In the rows, zero is written as 128.
One turn or mirror swaps these rows in pairs. Which row does each one swap with?
The rows were stretched afterwards, more along some directions than others.
zesu: [155 138 153  97 114 123 135 144 155 109 101 132 129 141 125 125 130]
taded: [145 104 128 150 115 126  99 131 146 129  99 139 146 177 171 141 159]
fufas: [111  75 133 147 117 148  96 167  99 152 136 114 163 145 142 102 160]
lokol: [137 105 136 103 124 122 101 154 105 139 122 119 119 156 117 120 127]
Tatof: [130  81 150 126 121 123 134 148 115 150  93 120 116 148 148 149 158]
vodu: [113  63 122 131 130 136  80 133 129 141 115 143 168 176 151 145 159]
nifiz: [124  91 129 120 135 137  91 145 131 156 120 135 139 133 129 121 161]
veveg: [139 103 127 117 118 149 121 121 149 132 128 151 137 167 146 135 148]
Leru: [150 107 144 125 136 156 122 142 127 120  84 119 163 151 136 118 160]
Mos: [141 127 150  78 129 128  96 135 127 143 107 134 128 181 112 145 156]
Gogom: [144 122 154 112 115 108 115 123 135 140 170 154 152 157 124 146 158]
kedab: [141  99 143 120 115 138 114 140 157 130 105 142 173 136 144 139 182]
bol: [156  99 154 103 142 150 145 135 136 114  65 132 149 144 127 148 156]
duki: [143  94 159 112 135 150 164 145 136 122  97 130 154 122 141 131 138]
gof: [127  97 155 137 122 130 122 143 118 147 160 136 137 148 132 121 140]
kur: [128  61 123 116 120 133  85 146 109 155 128 130 149 156 139 136 166]
paf: [145 118 164  62 112 133 131 138 160 132 103 140 100 139 127 144 149]
gupu: [145  81 157 102 137 140 133 134 128 130  80 121 155 135 127 156 167]
Tef: [168 128 140 147 112 109  77 127 124 145 134 131 140 173 135 142 153]
gim: [127  73 132 123 127 163 121 123 153 134 121 134 152 152 137 128 159]
rig: [123  99 146 111 121 162 131 150 153 144  82 123 152 139 140 125 174]
zuvo: [111  79 128  94 134 153  97 158 125 153  86 135 140 152 143 132 155]
Tok: [153 112 145 102  98 128 130 151 156 128  89 127 102 134 162 131 142]
tura: [144  88 163 104 130 131 140 134 148 119 122 142 173 125 103 147 169]
vol: [151 119 145 108 124 121  86 133 120 161 133 133 113 155 122 137 146]
teg: [133  87 147  99 151 134 102 117 116 137 138 137 151 162  93 151 158]
Puzos: [174 140 153 103 115  98 131 118 145 127 121 145  91 180 143 155 115]
Lel: [157 122 158  93 135 124 132 102 174 108 118 158 140 153 115 163 151]
beso: [148 131 154 117 124 113 110 119 131 136 137 141 152 172 125 158 166]
zabeb: [125  69 134  90 126 125  94 137 137 139 125 149 148 154 112 150 163]
Gul: [147  80 136 106 126 138 103 138 108 140  87 112 132 167 140 144 163]
Fef: [139  80 124 114 135 138 102 135 127 131  88 144 133 178 147 146 140]
veg: [153 117 147 118 129 148 142 130 134 145 101 131 125 136 131 141 166]
nepe: [142 123 148  56 111 111  92 127 144 149 134 153 121 162 117 160 170]
gofom: [157 114 126  99 105 119  54 124 133 140 127 137 131 191 130 145 150]
Fas: [148  88 141 106 127 128  97 126 141 134  83 125 115 159 126 161 141]
zoso: [133 115 145  71 112 137  85 159 131 160  89 134 116 178 142 146 148]
pama: [148 124 149 105 116 135 102 122 155 127 145 150 152 158 125 127 144]
Kimu: [141  92 145 152 135 151 135 130 140 149 109 124 138 131 139 132 167]
gis: [137  91 154 104 133 156 143 132 149 113 131 134 178 116 115 112 151]
mesi: [119  93 157  87 113 136 107 134 121 123 141 127 174 162 103 143 171]
vomin: [156 122 146 125  99  81 108 128 135 144 127 140  82 166 154 170 138]
Pesi: [155 103 118 121 123 128  92 138 131 136  85 133 104 177 167 133 134]
Fubun: [139  78 133 142 117 133 138 142 122 154 119 121 110 152 161 129 129]
nik: [152 120 138  73 114 103  89 113 137 139 126 147 106 192 133 173 148]
vomov: [160 122 154 119 109 115 123 149 127 151 116 135 106 169 161 145 117]
Fub: [128  73 146 156 137 146 107 127 122 125 131 122 186 157 115 133 147]
bogaf: [123  78 149 100 112 139 139 139 144 120 101 135 146 157 145 142 156]

Leru swaps with Pesi
mesi swaps with vomin
pama swaps with vol
kedab swaps with kur

One turn or mirror swaps these rows in pairs. Which row does each one swap with?
The rows were stretched afterwards, more along some directions than others.
dubut: [138 123 125 113 120 100 152 163 135 116 136 156 134 107 120 173 140]
pibo: [109 119 132 127 106  75 142 146 157 154 143 104 130 163 141 113 129]
risuk: [107 142 117 156 105 145 112 104  85 112 118 159 129  91 133 141 150]
dev: [159 106 127 100 148 115 140 149 136 135 174 127 108 134 157 142 119]
Misem: [138 158 133 108 101 118 112 165 146 136 138 115 141 111 140 150 127]
vute: [100 122 111 141 154 169 152 115  86 101 106 135 119 140 134 135 120]
sil: [131 143 126 119 123  90 113 150 155 141 139 110 123 167 147 126 122]
nul: [154 109 122 143 125  78 120  98 132 130 136 155 109 120 136 122 155]
Kefam: [134  89 102 164 138 110 118 139 117 130 161 159 110 121 144 120 147]
sif: [ 86  95 119 124 161 134 181 115  99 123 144 119 129 159 135 134 133]
pidon: [153 158 120 126 145 131 124 147 137 106 126 118 138 120 134 131 105]
vof: [106 122 124 124 154 162 127  88  85 106  86 112 122 147 111 135 123]
Nizi: [163 136 125 129 104  71 119 122 138 134 155 149 116 104 151 143 135]
fav: [ 90  84 120 135 144 101 175 124 130 133 134 126 140 140 140 114 153]
rodeg: [136 142 151 137 109 153 122 171 138 139 139 114 121  94 164 125 122]
dabe: [126 145 112 124 160 137 116 144 120 104 114 139 148 143 103 139 116]
Zupe: [135 147 145 140 134 182 130 151 113 122 113 124 145 115 132 141 134]
gomid: [ 90 123 115 155 143 182 118 129  94 122 116 103 132 152 137 114 120]
lenob: [118 105 119 160 119 155 138 104  98 132 144 127 122  97 156 114 136]
pini: [157 113 135 120 125 171 142 117 109 124 138 130 109  95 138 145 130]
Lunaz: [158 123 130 105 150 113 134 141 161 132 162  92 111 138 119 125 111]
dak: [111 108 132 147 136 164 110  97  91 116 114 110 124 134 106 112 132]
Nokig: [ 92 122 123 147 128 156 132 133  93 120 114 114 140 144 116 132 118]
senap: [117 127 121 163 100 114 142 113 119 138 118 134 114 105 163 119 144]
namig: [132 122 129 121 105 106 134 130 151 144 121 115 106 134 132 128 140]
Temo: [121 126 107 170 134 136 132 138 140 124 130 115 136 118 146  88 129]
kudom: [131 109 108 165 145 158 117 133 120 116 142 121 115 110 101 116 128]
Vikis: [116 124 131 143 143  92  98 108 134 120 118 146 133 135 140 100 135]
zili: [116 127 120 138 130 125 147 172 160 150 145 101 137 140 145 102 131]
Sekul: [125 138 127 117 135 128 136  84 100 110 102 136 123 123 143 145 118]
panop: [122 143 143 106 106  95 145 117 138 147 149 110 121 123 171 126 140]
Bon: [138 127 135 128 129  95 121 123 164 135 125 148 142 144 128 114 152]
revir: [ 84 117 113 157 122 126 114 118 121 137 122 114 151 131 141  95 149]
sov: [125 135 122 122 139  83 155 133 138 127 128 126 110 159 154 130 126]
pif: [129 122 117 129 116  79 157 158 136 129 157 157 118 132 128 163 144]
Zaz: [156 124 148 112  92  99 119 145 165 151 152 105 107 129 129 123 134]

pini swaps with nul
Nizi swaps with lenob
panop swaps with risuk

One turn or mirror swaps these rows in pairs. Which row does each one swap with?
The rows were stretched afterwards, more along some directions than others.
pezi: [121 131 112 161 131 136 142 132 135 108 166 159 124 109 136 114 155]
tabe: [118 131 129 150 134 143 153 131 128 102 151 129 126 112 138 133 160]
gak: [136 124 132  96 113 100 116 115 152 135  98 119 129 150 140 135 103]
Pak: [136 109 105 129 158 128 146 123 139 111 136 160 128 118 113 109 135]
ligu: [108 102 128 104 121 101 126 126 180 123 124 145 166 126 154 126 118]
ven: [132 151 136 124 127 133 117 134  96 124 155  95 106 131 121 144 120]
Toruz: [122  99 122 136 135 138 137 112 161 113 126 170 140 113 109 114 149]
bop: [111 114 143 115 108 124 101 133 138 111 125 131 136  98  95 148 119]
rokup: [119 115 144 103 106 122  88 122 154 148 119 120 135 143 100 128 110]
papem: [120 129 105 150 109 117 141 107 164 132 156 154 163 101 130 124 130]
soke: [128 154 148 122 132  98 154 125 121 132 137 121 122 158 140 136 146]
giti: [137 131 139 118  83 129  92 129 129 155 116 108 120 120 121 132 110]
zerin: [132 128 120 119 131 108 105 123 118  93 152  95 122 145 104 150  99]
tib: [123 128 131 159 133 160 135 130 128 132 148 150 127 132 119 105 168]
suba: [136 114  99 139 141 119 159 124 137 113 161 149 144 122 129 115 139]
bona: [125 104 131 107 127 133 129 129 151 138 120 174 140 127 124 105 129]
zab: [118 133 148 108 132 135 125 144 108 107 137 117  98 107 146 115 145]
Nogo: [115 101 124 133 116 124 111 131 150 131 127 132 162 131  87 154 122]
zesa: [140 126 131 144 147 179 113 135 104 112 144 139  96 127  95 116 148]
Nakir: [153 147 113 133 149 125 129 131 141 117 113 147 100 116 156 112 130]
Kubok: [151 128 126 109 148 153 108 124 115 116 121 117  96 167 125 122 116]
laz: [125 121 127 108 143 109 105 127 123  92 130 107 112 121 103 142 102]
Kar: [121 133 135 122 116 119 106 148 102 126 148 104  95 137 120 138 114]
nub: [127 136 123 154  89 133 133 117 142 144 130 154 157 104 122 115 160]
Fovu: [127 127 120 138 129 140 144 134 121 102 137 120 124  88 129 138 158]
nokez: [122 149 153 144 135 122 115 147 124 102 130 107 102 112 129 139 137]
neguf: [167 124 126 153 145 158 127 127 149 130 155 126  97 111 118 148 120]
faki: [148 145 144 147 133 133 112  96 137 139 149 134 126 163 122 122 124]
pumul: [144 123 120 131 132 126 124  93 178 140 124 141 125 118 144 122 138]
Kosot: [142 137 140 122 136 129 139 108 113 141 141 157 113 132 148 110 119]
rorad: [105 112 127 139 104 122 140 121 171 142 136 161 171  92 114 115 164]
firuk: [148 140 115 146 147 159 138 122 129 121 166 143 115 120 140 115 136]
tir: [127 126 136  72 119 130 112 141 129 140 110 129 121 118 139 120 114]
Bevo: [151 145 120 138 131 127 112 148 107 131 110 108  88 107 107 148 122]
lubo: [125 131 121 122 101 111 107 118 132 151 139 111 135 139 105 142  94]
gasu: [136 128 143 146 107 118 144 128 129 163 154 113 127  84 130 143 141]
gepiz: [145 132 139 147 123 149 110 117 104 126 152 123 101  86 101 155 107]
gime: [114 131 153 124 114 134 104 144 120 124 141  94 104 112 134 134 131]
Dapaf: [139 115 109 153 113 131 139 116 155 132 119 145 149  99 101 147 141]
Mesu: [134 128 116 130 130 168 107 124 140 112 130 158 138 104  93 128 138]
Dob: [148 127 135 146 149 150 137 154 126 144 127 140  93 126 129 112 143]
Vive: [132 129 130 129 114 113 124 110 134 163 114 112 125 132 100 147 145]
biv: [112 106 145  98 116 109 111 128 131 122 110 115 118 126 103 139 118]
bik: [139 125 137 124 140 154 117 134 114 122 137 105  93 156 124 137 117]

ven swaps with firuk
suba swaps with zerin
soke swaps with neguf
laz swaps with Pak

